(in the rows, 128 means zero)
A single turn carries every row of the set below to another of its rows. Some are shown first; where does it send the rows asked next?
z_405: [116 104 128 100 137 146 139 130 130 114 114 121 120 145 141 142 119 141
 121 135 133 159  93 146 124 119 122 125 122 149 121 122]
z_709: [142 130 135 134 128 151 134 122 136 140  88 111 134 122 185 107 115 142
 111 148 145 153 114 150 118 117 141 153 101 126  83 126]
z_862: [133 130 124 112 149 142 134 117 141 146 103 116 143 129 154 134 141 149
 136 131 122 151 107 139 108 139 146 131 135 136 104 116]
z_625: [138 118 127 114 118 152 127 120 113 142  86 112 135 139 158 127 133 137
 111 126 137 148  98 132  95 113 136 134 104 154 117 139]
z_206: [133 122 122 132 139 160 146 119 118 139  96 137 150 150 159 126 122 145
 111 141 146 162 123 140 146 124 146 135 140 137 106 123]
z_129: [145 110 124 109 138 170 133 128 111 124  89 122 140 136 140 120 108 151
 125 143 126 150 107 148 131 106 135 163 126 155 111 136]
z_938: [128 126 119 115 143 135 125  93 130 124 106  99 138 139 185 129 123 128
  99 132 148 166 106 148 120 131 142 134 102 136 114 144]
z_537: [117  96 135 125 135 132 137 123 104 109  99 109 117 144 183 128 102 138
 108 159 133 136 102 136 113 119 154 140 107 138 106 134]
z_243: [117 112 140 132 149 145 122 116 129 140  97 118 120 121 152 132 121 147
 130 151 124 153 105 159 163 131 148 144 126 119 109 130]
z_372: [145 107 114 122 135 133 143 115 118 136  96 137  93 142 158 116 121 168
 129 140 142 152 123 140 114 120 138 147 112 134 116 127]
z_967: [127 123 104 104 136 133 145 117 129 129 112 114 132 135 166 124 113 159
 108 147 129 158 128 144 137 135 136 116 115 155  97 133]
z_642: [136 114 124 119 149 151 131 124 117 113 106 111 124 130 145 134 117 135
 116 155 134 157  95 127 116 112 140 161 128 109 132 138]
z_203: [135 127 145 120 143 132 126 109 129 150 119 139 124 155 171 144 118 147
 118 163 130 151  99 161 122 120 141 142 119 158 109 145]
z_200: [125 126 119 107 151 128 119 103 129 131  95 113 134 125 150 126 141 143
 105 163 123 142  94 147 104 132 142 159 105 138 122 140]
z_830: [121 106 134 128 145 139 123 116 127 136  96 129 115 119 151 138 127 144
 130 148 124 146 106 161 162 123 152 140 121 118 116 128]
z_941: [139 128 133 110 161 143 118 132 127 122  79 108 114 122 176 134 111 152
 125 138 147 136 107 161 113 125 139 141 132 147 117 146]
z_858: [140 127 132 138 130 154 131 121 145 143  91 115 134 126 182 113 117 150
 117 148 144 159 104 155 119 117 138 152 107 129  78 133]
z_254: [110  93 132 124 138 134 139 126 104 111 102 119 115 146 175 130 104 135
 106 155 132 140 100 139 123 119 158 147  99 134 106 139]

z_203 turns into z_372
z_537 turns into z_858
z_254 turns into z_709
Where do these go?
z_625 turns into z_862
z_206 turns into z_642
z_129 turns into z_200

A single turn carries every row of the set below to another of its rows. Some are shown first; where does it send the rows asked next?
z_937: [139 108 149 140 135 124 119 126 116 112 118 128 132 131 142  96 118 154
 103 111 141  98 102 120 138  81 139 114 117 133]
z_749: [158 102 121 153 134 133 119 124 125 142 136 117 118 123 115 114 144 141
 123 111 120 106 115 105 137 116 150 122 109 127]
z_994: [138 117 157 145 131 132 121 139 110 135 114 127 118 138 145 103 126 145
 108 113 139  96 103 127 134  89 147 116 123 130]
z_213: [142 103 138 146 148 114 122 128 122  99 131 120 126 118 147  95 138 140
 109 110 139  99  96 125 129  92 127 120 115 138]
z_215: [125 134 139 138 151 132 126 100 139 111 143 133  99 151 121 126 131 145
 130 135 118 123 113 125 133 101 112 131 137 128]
z_374: [149  99 121 138 144 130 117 115 123 100 147 126 117 118 150 101 132 138
 117 119 125  99  85 139 134 117 142 110 115 135]
z_797: [119 132 137 153 144 138 124 100 137 114 143 129  95 151 112 123 134 145
 132 126 116 123 112 119 121 105 115 136 138 127]
z_61: [115 129 132 157 136 147 114 101 130 117 143 127  96 150 112 114 121 149
 131 126 115 121 115 119 112 104 119 134 143 122]
z_258: [141 110 143 151 140 127 118 137 114 114 123 122 110 124 155  99 138 135
 108 116 140  95  90 140 118  94 134 117 123 135]
z_769: [151 109 135 146 144 133 108 127 125 113 127 118 122 127 149  95 132 144
  92 117 135  97  93 140 119 101 135 113 120 142]
z_332: [129 126 122 132 144 139 103 109 125 122 138 129 101 146 121 116 109 152
 116 137 111 116 112 126 115  91 105 125 148 116]
z_859: [154 101 123 148 128 133 116 136 120 147 131 127 118 117 120 117 136 137
 135 127 122 102 108 102 134 108 146 112 114 117]
z_639: [127 131 126 136 144 139 107 103 133 118 139 127 105 145 123 111 110 151
 118 145 118 119 121 126 120  91 108 122 145 122]
z_317: [150  93 113 144 134 126 122 126 120 132 146 130 113 119 126 111 134 127
 141 122 115  89  84 117 131  99 142 114 117 129]
z_166: [118 126 125 145 138 145 107 108 119 121 141 126  94 148 117 112 110 152
 122 123 110 116 111 123 110  97 113 132 149 114]
z_782: [142 110 148 142 122 138 118 139 109 143 119 130 120 128 134 112 124 147
 125 121 132 107 116 109 141 108 155 112 120 115]
z_352: [134 130 129 124 151 133 110 108 131 114 137 134 102 144 126 127 117 151
 119 142 115 122 112 126 126 100 103 121 141 115]
z_599: [144 103 143 146 121 146 113 130 111 136 127 120 123 133 128 105 125 152
 116 108 128 112 121 114 139 123 160 122 120 123]
z_426: [119 129 126 148 137 146 107 102 128 121 141 126 101 149 116 107 108 152
 123 134 114 117 117 122 113  93 115 127 147 121]
z_146: [122 136 139 147 151 133 125 104 131 116 138 132  92 151 116 131 134 147
 128 118 114 121 105 119 124 104 113 135 134 118]
z_770: [129 133 133 130 150 133 117 101 137 110 142 132 104 145 127 121 120 148
 123 144 119 124 119 128 132  98 107 123 141 124]
z_507: [140  87 122 148 129 130 125 126 121 127 152 131 129 119 117 105 141 141
 134 110 110  98  91 103 135 101 142 124 120 136]
z_761: [141 100 145 145 118 140 111 129 113 122 119 132 133 123 132 102 119 163
 112 117 137 110 113 106 137  98 149 112 120 121]
z_234: [141 109 150 142 130 141 112 128 114 133 121 121 127 145 136  96 117 151
  96 107 131  97 103 129 132  97 152 119 125 140]
z_818: [137  90 128 144 140 120 127 126 118  99 151 125 125 113 140  99 143 135
 130 110 122 102  90 120 133 110 134 125 119 136]
z_375: [128 134 139 130 153 129 122 104 133 112 138 137  99 149 123 134 127 148
 126 131 115 123 106 123 134 104 109 126 135 117]
z_707: [154  99 113 140 143 126 128 112 127 126 151 126 118 125 124 110 135 134
 129 112 112  93  89 120 146 106 149 117 109 136]
z_41: [147  93 128 154 119 140 113 132 121 137 132 130 132 116 115 107 138 156
 121 117 122 108 109  94 129 101 144 117 119 127]
z_343: [116 131 133 155 142 142 116 107 123 118 140 126  89 148 115 120 125 150
 127 115 112 121 109 119 112 106 116 137 142 114]
z_265: [141  95 124 145 137 126 121 129 114 107 143 128 107 116 150 102 135 127
 131 119 126  92  80 138 124 105 138 116 123 132]

z_213 turns into z_818
z_332 turns into z_352
z_797 turns into z_61
Where do these go?
z_317 turns into z_859
z_234 turns into z_769

A single turn carries every row of the set below to another of its rows. Some are shown first; where does it send the rows asked next?
z_603: [126 124 110 106 133  92 142 133 143 130 127 118 115 122 127]
z_314: [114 134 139 146 146 129 128 144 145 136 130 116 132 137 114]
z_413: [103 135 118 117 123 110 152 137 137 120 124 116 104 122 137]
z_953: [131 166 104 134 132 128 128 140 129 131 117 142 117 141 130]
z_210: [133 149 130 144 141 122 130 145 130 114 133 111 143 134 116]
z_62: [133 144 134 144 140 123 140 147 134 120 135 113 141 139 109]
z_100: [112 140 140 146 141 123 136 130 142 136 142 114 131 143 114]
z_518: [119 124 118 111 128  84 142 139 142 134 124 120 115 128 127]
z_211: [129 142 138 143 142 119 129 149 130 115 123 118 146 134 122]
z_634: [139 149 100 128 138 106 131 132 118 129 114 140 112 141 140]
z_47: [121 134 131 148 134 125 132 138 136 131 141 116 141 135 104]
z_995: [130 148 109 122 149 103 129 133 118 140 100 126 116 142 131]
z_398: [122 129 128 117 132  95 146 132 145 114 134 125 104 124 116]
z_400: [127 134 131 153 147 112 133 141 135 114 131 108 142 139 123]
z_310: [116 121 126 115 135  88 143 131 146 133 139 125 113 129 121]
z_491: [115 152 117 125 141 116 116 120 121 125 112 141 133 139 139]
z_239: [117 160 109 119 125 102 130 147 136 138 123 151 125 145 129]
z_711: [118 128 117 123 127 107 158 126 155 124 135 119 107 129 123]
z_198: [122 120 115 111 132  95 151 127 138 125 129 114 113 126 125]
z_89: [120 147 116 133 142 112 132 124 116 144 117 137 125 157 142]
z_847: [114 150 102 147 130 101 133 142 113 136 128 140 117 154 125]
z_221: [125 134 128 149 138 129 130 141 135 144 141 119 137 139 110]
z_833: [111 134 123 121 135 103 157 145 144 121 128 112 101 131 133]
z_846: [109 139 124 117 133 110 157 130 147 113 133 115 110 125 134]
z_881: [122 154  90 147 123 104 134 143 127 141 124 131 128 143 120]
z_978: [107 159 102 136 117 102 133 134 123 125 133 142 122 143 135]
z_304: [131 151  99 144 128 105 115 130 120 136 128 141 122 142 123]
z_656: [125 140 106 123 147 111 134 140 124 142 106 147 120 149 136]
z_916: [131 136 139 144 144 116 133 128 147 128 133 114 133 143 106]
z_300: [104 153 102 133 135 109 120 117 117 123 112 128 118 140 131]
z_432: [118 162 106 134 129 115 125 156 125 126 117 142 121 128 115]
z_651: [109 119 115 119 130  92 137 135 151 125 130 118 115 120 124]
z_359: [132 135 137 140 149 114 137 141 140 112 136 124 146 134 122]
z_17: [117 154 101 126 129 119 117 119 127 140 115 137 108 134 129]
z_672: [110 137 100 134 139 121 127 120 115 134 108 130 117 126 136]
z_751: [116 135 132 154 134 125 130 138 135 143 132 113 139 144 117]
z_35: [110 134 118 114 129 110 152 133 131 125 131 113  96 123 132]
z_334: [115 161 100 126 131 117 124 143 139 125 111 144 133 138 123]
z_68: [128 131 138 150 144 129 140 132 138 114 136 123 131 134 116]
z_225: [112 129 124 108 132 110 152 131 138 124 126 114 103 122 123]

z_432 turns into z_995
z_17 turns into z_953
Where do these go?
z_400 turns into z_651
z_846 turns into z_359
z_47 turns into z_225
z_603 turns into z_221
z_656 turns into z_847
z_978 turns into z_491
z_711 turns into z_68
z_413 turns into z_211

